One turn sends every row of this set to another row. A few are shown first. Where does it send the rows asked after them?
vonid: [ -0.8  20.0  19.3  -3.2   2.5   9.5  34.3  -1.7 -36.2  -3.8 -10.5 -15.4
   6.9 -10.9 -23.5   6.7 -21.9   5.1 -14.2  17.5  43.4   6.0   9.9 -15.0
  -9.5  -4.1  -2.6]
fitu: [  1.8   8.8 -16.6  -9.0 -24.1 -14.0  19.3  24.2 -10.6 -22.2  12.9   6.5
  16.6  11.9 -17.6  -1.0  22.8  -5.1   2.2  -6.4   7.4 -15.3 -26.4   6.7
  26.4   5.8  43.5]
romo: [-17.1 -26.2  10.4  -9.1  14.7  21.1  -0.6   0.9 -35.0 -12.0  -6.8  -3.4
   6.0 -29.2 -17.1   6.7  -5.2  20.4 -11.8  30.5  28.0  -2.3   6.0 -25.6
 -11.3   1.7  -7.0]
gapep: [ -4.8 -18.3  -3.2  10.9 -37.6  20.4  31.0  30.5  14.3  -4.6  27.0  -0.6
  26.9  20.6 -15.0   0.4  34.7   5.1   5.5  13.3  13.2  12.0 -26.2  -4.2
  30.8  23.2 -19.6]
pota: [ -2.5 -12.6 -32.0   0.7 -35.0  12.9  15.3  16.8  17.5 -11.0  25.2  16.2
  19.0  24.2  -4.6 -13.7   9.3 -14.3  -7.9   2.0  34.5  13.7 -19.5   0.6
  24.0  30.1 -18.2]
Fek: [-21.9  -8.1  21.0  16.5 -17.8  28.3  30.4  -6.5 -30.0 -25.6   3.3 -18.0
   0.2   3.3 -28.6   4.0  17.0 -16.7  -7.5  21.3  53.8  -6.5  15.2 -27.4
 -12.5   2.3 -24.2]
ginos: [  2.2  -4.2 -14.7  -0.2 -41.6  -1.3  -4.2  20.2  -1.5 -11.5  31.7  12.9
  24.9  -1.9 -12.7   5.3  37.0  -5.3   6.1  20.9   2.8  -5.3 -32.6   2.4
   9.4   4.2  39.2]
Nen: [  8.6  -4.1 -31.0   8.3 -52.1  23.3  12.9  11.5   9.2  12.1  30.8  16.0
   7.6  16.8  -6.7 -12.2  23.5  -3.7   2.6  18.1  20.7  24.1 -30.1   4.7
   6.9  17.2   6.5]
Megi: [ -3.5  22.2   4.4   0.6  -0.1  20.8  19.0  -8.8 -44.1   1.0  -5.8 -24.2
   1.8  -5.5 -25.6   3.3 -21.8  -0.7  -4.1  19.8  24.8   3.8  12.4  -7.4
 -16.0  -2.9  -3.2]
radun: [ -4.2  -0.3 -28.9  -7.4 -28.2  -1.9  20.1  24.1 -20.0 -29.2  17.2  11.3
  17.4  -9.2 -30.8  25.4  23.5  10.8  10.5   1.0   8.9 -15.6 -26.7  11.4
  18.1 -10.0  30.9]
vop: [-28.5 -16.8  17.5   9.5  -6.7  29.6  31.7 -18.0 -30.5 -17.0  -2.2 -20.3
   4.8  -2.1 -29.0   4.9  13.4 -15.5 -12.9  14.1  34.8  -7.3  13.4 -29.9
  -9.7   6.3 -20.3]
Fedib: [-20.8  -4.6  24.5   9.6  -6.9  16.6  35.4 -12.4 -25.8 -25.5  -7.2 -11.4
  10.1  -4.0 -24.9   6.3   1.2  -6.5 -18.1  14.8  53.3   3.9  16.5 -31.6
  -6.8   2.4 -21.3]
pon: [  1.2  -9.2 -46.9  30.7  -1.0   3.7   1.1  17.0   2.8 -33.7   9.0   7.3
 -15.2   4.9 -11.8 -14.0  35.6   6.5  -8.9  32.8  33.4  10.3 -21.5  -7.8
  31.1  -1.6  19.3]
kula: [ -8.0 -11.4 -22.6  31.5 -33.0   6.2   2.5  13.5   5.1 -23.0  26.5   1.4
 -15.0   6.9 -11.3 -13.9  52.0  -6.0   8.5  32.5  15.9  24.7 -26.9  -6.8
  17.1  -2.7  21.1]
puli: [ 15.3 -23.4 -24.5  -2.8 -39.1  12.9  35.0  24.1  11.3  -0.7  23.3  -2.3
  20.7  20.3 -13.2 -25.7   3.7  -6.8  -4.8   9.6  21.6  13.7 -11.8  14.9
   9.4  12.4 -19.3]
meva: [ 12.7  -9.7 -28.2  32.7 -16.5   6.0 -14.6  21.4   3.7 -17.7  10.1   6.1
  13.2   5.6   4.9  -9.3  42.2  27.7  -7.2  40.5  13.8  19.5   0.4  -3.3
  23.9   3.6   6.6]
rav: [ -7.9 -28.7  18.9  -9.2   7.0  19.1   3.6  10.0 -35.8 -16.6  -5.3   2.3
   3.8 -31.3 -11.6   8.7   8.1  20.2 -12.3  34.0  44.2 -12.7   6.2 -21.0
 -14.6  -0.4   2.2]
gana: [ -8.2 -12.5 -44.3  32.7 -13.6  -5.6  -0.6  14.4   1.7 -23.0  13.6   1.9
 -17.7  -2.7  -3.2  -5.7  49.2  -3.4 -20.3  22.5  27.8  17.3   7.0  -9.8
  20.4 -14.7   1.3]
veb: [  7.3  23.2 -17.2  17.8 -27.9   7.4  23.9  11.0 -12.9  -7.4  13.7  -1.5
  11.0   4.6  -6.4  26.4  41.6   6.6   9.8   4.3   4.8  -0.4 -17.6  20.9
  27.2   6.2  32.8]
Beruk: [ -9.3 -15.8  18.4  -1.9  14.0  13.4  16.7  -2.8 -30.1 -23.9 -11.4  -0.6
   9.8 -29.7 -16.1  12.6  -6.8  17.5 -18.7  30.2  49.6  -0.4   7.1 -23.2
  -7.4  -1.3  -2.4]
zar: [  1.6  26.4  13.3  -7.0  -8.9  16.8  19.5   8.9 -43.3   7.3  -0.5 -16.5
  -4.3  -7.4 -18.1   5.6 -20.4   2.7  -1.7  18.2  40.4   5.5  10.2  -4.2
 -17.8  -2.2  -5.0]

Fek goes to zar
vonid goes to Beruk
kula goes to Nen
And these:
romo goes to vop
gapep goes to veb
pota goes to fitu
radun goes to gana

One turn sends every row of this set to another row. A few are shown first. Where does it send the rows asked after them?
gabiv: [-28.9  11.7 -14.6 -13.7 -24.7   2.7  -2.9  29.4  33.8 -14.5  18.7 -13.6
  -6.6 -42.0  33.8 -23.9 -17.3]
Pinur: [-47.9  12.1 -22.6  -9.9  -4.2 -21.2  39.5  -3.8   1.6 -10.5  13.4   7.3
 -22.7   8.4  20.7 -17.8 -18.6]
bonek: [-34.2  18.8 -33.2  13.8 -15.7 -43.1  13.1  14.2 -13.4 -13.1  -4.6   8.4
   5.1  -1.9  26.0  -3.7  25.7]
Luzug: [-12.6  -3.1  -8.2 -12.3 -17.8   1.8  23.8  26.1  35.2 -22.1  16.2   2.7
   0.1  -1.3  15.1  21.0 -33.3]
zeleb: [-19.8  22.7 -25.7  14.9 -14.2 -39.5   9.1   7.8  11.4 -13.4  -5.4  21.1
  -0.7 -13.3  33.0 -11.4  39.2]
zif: [-13.0   8.4 -22.2   2.7 -13.1 -35.8 -29.1  33.1   9.2  -1.7  17.3 -20.7
  13.1 -17.5  24.9 -19.8 -15.4]
zoso: [ -2.7   2.1 -12.5  14.6  -1.2 -47.4  -2.4  17.6  12.3  -3.9  15.6 -24.8
  26.8 -16.9  30.9 -35.8 -14.1]
Sen: [-28.5  18.5 -32.9  17.5   0.7 -38.5  25.3  11.7   1.8 -24.9 -16.4  13.0
   7.9 -25.9  29.7  -8.3  29.1]
ris: [-51.3  21.7 -26.9  -1.0   7.2 -29.7  38.7  -0.9  12.4  -6.2  -5.0  12.6
 -17.6 -15.4  30.4 -20.5 -12.2]
tibom: [-23.7  -9.7 -25.6   6.1   2.8 -53.9  16.8   2.3  14.5 -33.3  24.4   2.8
  12.8   4.6  -4.0  -0.3  15.6]
deliv: [  4.4   7.7 -10.7  -6.8 -11.0  -3.0  14.0   9.0  25.3 -30.2   9.9  13.5
   4.0 -30.5  42.2 -30.6  36.9]
tigip: [-41.0  25.4 -22.7 -16.9  -6.3 -13.5  31.1  -4.5  -7.6  -9.6  -4.1   5.8
 -25.5   1.4  28.2 -15.9 -13.8]
dimi: [-25.8   4.4   6.4  10.3  -4.4  -6.1  17.8  13.5  36.0 -36.4   1.1   4.3
  14.1 -16.0  -2.3  11.0 -30.9]
mifen: [ -8.4   1.1  -6.0 -39.6  -1.5   5.5  28.8   0.6   7.3 -19.5  11.7   4.4
  -9.1 -11.3  42.4 -37.9  -2.6]
bif: [-14.6  22.4  -5.2  13.1 -14.1   0.2  -5.1  24.4  20.0 -20.5   5.1 -24.9
  17.8 -39.2  23.8 -16.8 -27.8]
pode: [ -3.6   0.4 -11.8 -10.1 -18.1  -6.0   4.1  25.8   6.6 -28.8   4.9  10.2
  23.8 -26.8  40.8 -16.1  39.3]
dumer: [-48.5  30.6 -17.1 -13.2   3.1 -30.3  22.9 -14.0   8.9  -7.8   1.5  -9.5
 -13.6   5.5  21.1 -10.7 -16.3]
vagok: [-27.5  19.5 -25.1   1.5 -14.3 -32.8  16.4  10.7 -11.1 -19.6 -21.5  18.2
  -1.2  -2.3  27.0   4.6  26.0]
Sas: [-12.7 -11.5 -18.8  -1.7   8.1 -51.6  -2.2   9.7  10.6 -15.7  30.1  -9.6
  11.4  12.3   0.6 -13.1 -17.8]
teg: [-13.5  15.1  -6.3   2.2 -18.8   8.8  -7.5  31.0  20.1 -31.8   5.0   2.2
  16.5 -37.0  33.0 -18.1 -31.5]
Mugi: [ -5.7  11.8 -20.3  10.5  -6.9 -39.1 -18.2  22.3  -1.7 -11.5  14.9  -5.7
  33.3 -18.3  38.1 -33.1 -10.9]
Gapek: [  6.7  -4.9  -3.6 -12.4 -12.6 -15.2  14.7  19.6  28.5 -40.4  -8.3  -3.2
  16.1 -27.1  43.2 -16.9  31.6]
bibi: [-12.5   0.2 -20.5 -12.7  -5.4 -39.8 -16.9  17.0  15.9  -4.7  32.7 -12.8
  25.9 -21.0  31.1 -31.4  17.5]
Nudim: [  6.3   8.1 -33.0   5.7 -10.9 -38.0  -0.8  23.0  -3.4  -4.7  26.1 -26.3
  24.1   0.8  29.0  -4.7  -1.4]
tebov: [-19.0  15.7  -7.8 -20.6   1.4   8.4  31.7 -12.7  26.9 -23.8  24.0  11.0
 -18.3 -15.5  28.7 -34.2  -0.8]
timif: [-40.3   2.2 -19.5   4.8 -16.4 -11.0  30.3  14.9  32.4 -43.5   9.9   2.3
 -19.6 -16.5  -1.2   7.2 -19.1]
lupip: [ -5.9 -11.0 -25.4   4.0  -6.6 -43.9  31.2  15.8  15.3 -15.8  22.7  -5.2
   2.5  21.3  12.2  10.1 -20.8]
numur: [-24.0  -3.5  -4.2   5.1  -4.7  -9.4  25.8  12.5  26.9 -46.6   7.1  20.9
   3.9  -5.8   5.6  -0.6 -40.8]
Tepin: [ 14.8   2.5 -16.6 -22.4  -0.9  -3.7  13.7  14.3   7.0 -33.6  -0.7   1.8
   3.3 -34.1  30.9 -15.2  33.6]
teli: [-28.7   7.2  -6.6 -31.2  16.1   1.3  32.0  -3.7  25.6 -14.1  14.7  12.6
   0.7 -27.3  37.3 -35.9  -6.6]
guz: [-36.7  19.8 -24.9 -20.4   3.3 -33.8  24.8  -0.8   6.0   4.0  -5.4  12.1
 -29.1  -2.6  21.0  -5.4  -9.1]
sok: [-12.4   2.7 -11.2   3.5 -24.5   0.1 -11.1  42.2  28.0 -32.8   5.2 -10.5
   0.7 -31.6  15.2  -0.8 -23.5]
damo: [-17.3  -5.9  -1.0 -34.5  -6.6  15.9  30.3   8.2  21.4 -26.4  22.7   9.2
  -3.9 -16.2  35.3 -30.8  -4.9]
kuro: [-15.9  -7.1 -18.5  13.2   7.6 -56.7  14.9   3.7   5.1 -26.1  17.3  12.6
  20.7  13.1  10.6 -15.7 -20.4]
dez: [  4.8  -4.4  -9.4 -21.3  -9.5 -13.3  14.3  15.8   3.8 -29.6  -5.7  16.9
  14.9 -15.3  41.4 -17.4  37.9]
Nat: [-12.3 -17.4  -8.2  -0.8  -2.6 -15.4  15.4  18.8  29.6 -47.1  18.0   0.4
  -1.3  -1.4  -9.2   5.4 -26.4]
dusur: [ -0.6  16.4 -15.7 -10.7 -22.1   7.6  -8.9  33.5  16.5 -11.1  20.1 -18.4
  21.2 -21.7  31.9   6.0 -13.8]
vina: [-11.6   2.8  -1.3 -33.2   6.1   1.7  33.4  -9.0  25.8 -33.3  16.7 -15.0
  -5.5 -11.7  31.4 -32.9  -9.8]
Gevi: [-11.6   8.4  -7.6 -45.1  12.6   6.2  24.5  -6.3  15.3 -16.2  14.8   5.9
 -15.0 -17.5  22.3 -19.3  -5.4]
dimu: [-13.2 -13.4 -29.1   4.3  -0.8 -52.0  12.7   8.3  25.9 -12.8  11.2  -6.1
  25.5  10.0  -0.7   1.1 -19.2]
fasi: [ -6.5   6.9 -23.0  -3.6 -20.9   5.4  -2.4  26.8  31.9 -20.6   7.3 -25.2
  20.1 -33.5  18.7  -9.5 -30.7]
renud: [ -5.9   3.8 -12.2 -12.6  10.1  -7.6  18.8   8.4  15.4 -33.5   3.7  13.0
  25.8 -37.5  36.6 -24.1  34.9]
tela: [-14.0 -15.6  -0.9  11.8   7.9 -53.5  20.1   6.6  28.4 -19.7  11.9   4.3
  23.0   6.7   4.8  -7.6 -17.0]
tafad: [-43.2  30.7 -23.3   0.9  -1.7 -27.8  26.4 -14.1  13.0  -6.6   8.4  18.5
 -22.6   1.7  19.9 -14.7   1.9]
domi: [  1.7  -2.7 -32.6   3.3 -12.2 -38.9 -10.1  24.1  19.3  -2.3  12.0 -25.6
  33.8 -16.9  25.3 -20.2 -10.9]
kov: [-21.5  -4.0 -19.4  -2.5  -8.8  -7.5  20.4  11.1  38.2 -30.2   6.6  -5.1
  11.6  -6.7  -6.5  12.1 -38.5]
bako: [-30.8  23.1 -20.0   7.5 -16.0 -47.0   4.4  14.9  11.3 -14.4 -23.7   2.4
   7.8 -10.0  32.7   5.7  24.9]
doguz: [-10.2  14.0 -33.3   2.3  -9.7 -43.9  13.8  19.4  -2.0 -13.1 -20.2   7.8
 -10.8 -18.8  29.6  -0.9  29.5]

domi goes to dimu
vina goes to Gapek
And these:
teli goes to renud
bif goes to zoso
teg goes to Mugi
tibom goes to timif
Luzug goes to dusur
tigip goes to mifen
pode goes to bonek
sok goes to zif
tebov goes to deliv
Tepin goes to doguz

One turn sends every row of this set to another row. A few are shown first. Where does it send the rows asked after them?
zat: [ 14.3   3.4   3.7   4.8   8.2 -24.1   5.1 -17.7 -12.5 -15.9 -19.2  -7.2]
met: [-17.4  -0.3  14.4 -12.7  -0.7   6.0  11.7   0.0 -10.6   8.2 -25.2 -39.4]
Bikab: [  1.9  -2.4 -17.4  42.0   7.3   1.4  -0.2 -16.5  -6.8  -7.1  -1.1   2.7]
Nagug: [14.2  4.3  4.5 -6.1 25.2 11.1 -6.1 -8.7 31.1 21.5  1.7  1.1]
mev: [-14.8  -4.8  -3.7   3.7  -2.7 -23.0   2.0   2.8  -9.8 -24.8  32.5   2.5]
raz: [-24.2   9.0  -1.0   2.0 -15.4   1.2 -11.4  26.3   5.5 -21.1  30.8 -14.9]
bele: [  3.5  15.1 -13.8  30.9 -13.4  -1.9  -7.3   6.5   9.3 -23.6  16.2   2.7]
nir: [ 13.7  -2.7   9.8 -23.7  13.8   5.4   8.1  -3.5  25.4  14.2  12.1   6.8]
sep: [-26.8  10.8  -6.0  23.2 -14.7  30.0  -6.0  19.6  10.5   1.8   4.3 -27.0]
tuka: [-19.5   5.3 -10.9  36.3  13.9  12.6 -33.6   8.9   3.2 -11.2   5.4  -9.5]
maz: [  0.0  -0.7  10.0 -19.3  27.6  14.6 -11.5   1.4  27.3  23.6   8.2  -9.2]
Gilep: [  8.7   5.5   9.6 -22.8  11.5   9.1   4.3   0.9  32.3  20.0  12.7  -4.6]
Rur: [ -7.8  -1.6  -7.2  10.3 -26.6  -1.0   3.3  12.3 -32.0 -10.0  17.4 -14.9]
dovak: [-41.1 -12.0  -3.6  22.0  19.1  19.2 -14.7   2.5  -9.9   8.6   0.5 -23.9]
zut: [-27.8 -10.1   4.9  -2.8  -1.6  -4.9 -38.5  19.8  -8.4  13.6 -19.8 -18.3]
Nodep: [-28.3   8.5  -3.7  31.0  -6.9 -21.8  -7.9  -4.7 -17.7 -10.3   7.4   6.5]
Dur: [  7.5  -5.4   7.5 -11.6  25.7  19.6  -1.4  -6.9  24.8  25.4  -2.1   0.3]
tof: [ -4.4  -6.0  14.6 -27.3  21.2  12.2   0.0   1.5  24.9  21.5   9.4  -2.4]
koz: [ -6.4   4.0   2.1  -5.5 -40.7  -6.8   1.2  17.5   2.4  11.6 -17.3 -13.4]
mevu: [-11.1   2.4  17.1 -24.6  -2.9 -26.6  11.4   0.3 -11.1 -14.6  -3.3 -20.3]
Fadu: [-26.6  -2.8  -1.3   0.4 -23.4  15.0  24.3  11.4  -3.1   3.0  15.7 -26.2]
Pira: [ 13.7   2.0   7.4 -19.4  25.1  -1.3  -9.6  -3.0  27.1  10.7  16.5   4.0]
zab: [  6.6   2.5  -7.9  23.6 -17.4  -7.6 -16.8  -0.1   0.5  11.3 -33.8   0.1]
tomug: [-50.3   6.0   4.1  18.9 -13.5  -1.4  -2.6   8.2 -16.2   6.1   3.7 -15.4]
Sed: [  9.7  -4.6   8.6 -13.9  30.9   1.9  -7.4  -9.1  23.8  13.6   6.9  12.0]
Nis: [-13.9  -2.0   8.9   9.0  27.2  -5.9 -12.2 -14.6 -12.8   2.1 -32.8 -22.6]
Mib: [ -5.8  -5.4   2.0  -6.8  -9.8 -33.6 -32.1  15.1  -9.0  -9.1  -2.6   3.1]
zozur: [-10.1  -5.1 -12.7  33.0  -5.5  14.0 -12.8   2.5 -32.9   1.9  -2.9 -17.3]

zozur goes to tomug
nir goes to Sed
And these:
Mib goes to zab
zat goes to Nis
Nagug goes to maz
sep goes to raz
Bikab goes to dovak

